Each row of D is roughly a mix of the hidden directions of one of a few groups.
D (91 x 13):
[[  4 -12 -21  13 -30  -3   3  -9 -21 -36  22  -8 -25]
 [  4   5 -20  15  12  36  -9  38  -2  28   5 -17  -3]
 [ 21 -16 -14   0 -13   6  27 -31 -20 -11 -34  15   2]
 [-12 -17  45  -1 -21 -24   2   5 -12  14  10   3 -26]
 [  2  27  -1  11  47  11  14   3  15 -12  15 -26   5]
 [-23 -49   4 -10  17  11  -3   3  30  -1  -4  15  -7]
 [  7  22 -12  27  15   2   9   2  -8 -37   5 -39  -8]
 [-16 -24   9 -16 -14  22  33  -9 -16  15 -27  20   6]
 [-21 -19 -21 -10  13 -32  -2 -10   0 -31 -17   2  27]
 [  1 -17  -4 -16 -28   7 -11 -19 -24 -14  35  19 -21]
 [-44   2  20   0   2  16  -1  26   1  33  10   7  13]
 [ -3   0   0  -9 -19  -2 -26  11   5 -17 -38 -18  36]
 [ 29   3   1  -5  26 -26  -1  16  22 -26   9 -19 -25]
 [  0  28  11   7 -21 -11  17 -18   1  19  41  16 -16]
 [-16   4 -12  14   3 -17  14 -15 -32  10   6   4  47]
 [-19   0   2  -3  26 -35  30  19  -7   6  31  -4 -10]
 [-26  24 -12   0  -3 -20 -40  -9  -2   4  29 -13  14]
 [  2 -25 -12  31  17   1 -37 -15  20 -17 -14  -7  12]
 [-20 -32   2 -13  24   0  -5   8  33  -7 -14  11 -30]
 [  2  13  24  10  18 -16   2  16  14  30 -42  -4  11]
 [  2  31   1  10  -7 -13  17   1 -36  12  13 -11  36]
 [ 14   7 -22  20  39  -2  27   6  32  -5   7  -9 -10]
 [ -2  12   5 -24  33  12 -13   1 -45   6   7  -1  19]
 [ 29   9 -10 -11 -41  15 -14 -32 -11 -11  -3  -5  -9]
 [ 16 -31   2 -14 -13  28   0 -11  20 -11 -22  12 -31]
 [ 12 -15 -20 -20 -22  -7   6 -46 -19 -16 -13   2   8]
 [-26 -11   6 -10  25  -4   1  18  25   2 -24  12 -38]
 [ -5 -11  16   3   4 -37  -5 -42   6 -30   9  12   1]
 [ -2  -2  21  -1 -27 -32  37   0  24   1  -6  10 -19]
 [  0 -26  -1  -5  26 -27   9   3   6 -13  31 -14  33]
 [  7  -5   4  24  -2  10  12  38  23  35 -18  -9 -11]
 [ -2  29  12 -25 -11  -1  33  15 -23  27  17  10  -7]
 [ 16  20 -10  33  40 -15  21  -2  -4   2  14  -3 -19]
 [  1 -25  -8 -28  -9   5  11  17   7 -39 -25 -16 -14]
 [  5  -1  11 -21  26  -3 -12 -10   6 -23  51   5  -2]
 [  5 -19 -15  49  27   2  -3   1   9  -4  -4  18  22]
 [-18 -11  -8  -6 -16  20  14 -15 -21   0  47  13 -17]
 [-14  -9  -7 -28  22 -10  16  32 -20   1 -29  -7  22]
 [ 20  16  -2  24 -11   3 -14   1 -11   2  37 -15  37]
 [-11  18 -18  15   6  30  21  10  14   3 -30 -29  15]
 [ 10 -10  27   5  21   7  24  43  12   7  20  -9  10]
 [  7 -20  11 -41 -18  19 -22  -1  26 -23  -1  -3  -3]
 [ 16  -2  15 -21 -26  18 -13 -21  -3 -14 -42  10  11]
 [ 20  -1  41   5 -14  -6 -10 -41   9 -10  -2  13 -14]
 [ 11 -18  30   3  10  23  26  39  12  11  14  -3   7]
 [  7   3 -24  20  11  40 -33   2  -4   3  24 -14  -5]
 [  7  14  -8   9 -44  16  17  14  23  26 -15   7  -7]
 [ 11  30   5   5  40  19   9  -7   0 -17  21 -22 -17]
 [ -8  11  -2  27  -6   6  20  -1 -23 -25  21 -32 -26]
 [-11 -22  -7 -10  -7 -26  32  20  21 -27  -1 -12 -23]
 [  4  -4 -21  32   4  20 -18   3  17  -4  36 -16 -24]
 [ 20  28  12   1  11  20  -3 -10 -16  28 -32   7 -24]
 [-10 -10  19  10  33  -7  22  39   7  11  18  -4  20]
 [ 10  12 -22  47  -1   7 -34 -14   2  -3   6   9  15]
 [-11 -40  -7 -19 -32  -5   2   7  26  14  -6  23   6]
 [ -8 -34  -9   1  39 -13 -13  10   0 -32  -8 -19   3]
 [ 13  -5  16  -7  11 -26 -16  14  25  19 -40  10  16]
 [  1  16  15 -24 -36  -9  41   8   2   8  -2  11 -18]
 [ -8   3 -12  15   1  21  29  -1   2 -25  29 -29 -26]
 [ -4 -19  -7  36  -3 -18  12  19  42   9  -9  -7 -12]
 [  1 -14 -17  23  41 -29 -13   3  21 -19   9  -1   7]
 [  2  36   3  -5  11  39  -9 -13 -27 -15   2 -23  -1]
 [  1  19  19 -12 -39 -17  35  -9   8  10   5  18 -15]
 [-33  16 -14 -16 -11 -14 -43 -19   6   1   7  -4 -15]
 [ 12 -13   7 -35  12   0 -18  -5  25  23  -2  36   9]
 [ -2   7   3  21  -9  -4  15 -13 -41  24  14  17 -30]
 [-14  -2 -14  28   2 -35   7  -1 -29  15  20  19  21]
 [  2   0  -6  -3  31  23  -8  19 -19  -4  38 -22 -22]
 [  7  -7  -3   6 -33  29 -33 -17   3   4  28  -3  20]
 [-23 -13  -3   8  12 -15  20   4   6 -10  53  -2  10]
 [ 10  20  14 -26  32   7 -32  -7   4 -19  10  -5  26]
 [ -4  -2  16 -29  13 -10  15  20 -21  11 -39   4  22]
 [ -2 -21   9  -1  31 -18  -8 -13  -4 -37  27 -13 -19]
 [ 18   8 -21  -4   1 -23  15 -27 -15 -21 -36   5 -20]
 [ -5 -33 -22  -1 -39  -5   3   0   2 -32  20  -1 -10]
 [ 19 -27 -11  -2 -16  -4  13  -6  15   9   4  25 -46]
 [  2   5  -3  22  -1  -2 -10 -25   9 -12  51  -1 -24]
 [-18   4  -4 -23  38 -15  12  20 -35   5  13  -5  14]
 [-12  32 -22  -5   1 -39 -22 -22 -15  -9   7 -13   3]
 [ -2 -22   1  -2 -29 -16  -3   9   7  32 -37  24   5]
 [  8 -25  -3   7 -19  34  17 -18  -7   4 -33  26  -2]
 [ -3  27  26 -19 -31  24   1  20 -10  23  14 -11  -7]
 [ -1   1  25 -26  -8   2 -26   1  -3  30 -31  19  19]
 [  2   7 -10  -4  19  19 -26 -19 -23 -20  42  -8  -6]
 [-39 -26 -10  -3  10 -11 -19 -13   6   5  22   2  32]
 [-23  -2 -19   8  29 -25  21  33  -2  14  20 -10   4]
 [  3 -36  18 -23  -5  28  16   8  20   0 -15  10 -25]
 [-16   0  38 -12 -22   8  -3  -8 -33  24  12  10 -19]
 [ -9  32   7  10  31  31  21  -3  -4  -2  16 -28  -6]
 [ 18  -9  21 -20 -25 -12 -34 -13 -23 -11   1  16 -20]
 [-25   9  -6  11  -9  34  32  -7 -21  27  13   0 -12]]

One row of each group comes first, with its name. Which group is each row after those in?
[ -1   2  22  14  -8 -33  -4 -36  11   7 -18  25  22]	(80)
[ 31 -13  28 -16  -3  21  17  29  18  -3  10 -12 -19]	(55)
[-11 -29 -20 -12 -32  11   5  -9  -3 -18  37  11 -10]	(122)

[ 14 -16  -4   5  26 -42   3   7  29  13   7  25   5]	(122)
[ 27  -4 -13  -3 -15  21   1  -6  10 -27 -12 -14 -43]	(122)
[  6   6 -10  33   0 -41  -2   0 -31  16 -12  18   6]	(122)
[ 18  10 -26   4  13  -3 -17  -5  -1 -50  12 -18  10]	(122)
[-27  -2  -2 -28  -9  -9 -40  -8  18  -2  28 -14  -7]	(55)
[ 14  34  17   6  43   1  -7   5   8  -9 -14 -26   5]	(122)
[ 13   4   8  15  12  17   4  22  20  -1 -30  14 -42]	(55)
[  7  -7   2   2  36  28 -10  37 -15  15   0 -23  -7]	(80)
[ 13  23  15   9  30 -20  17  40   6  -2   9 -15  -9]	(55)
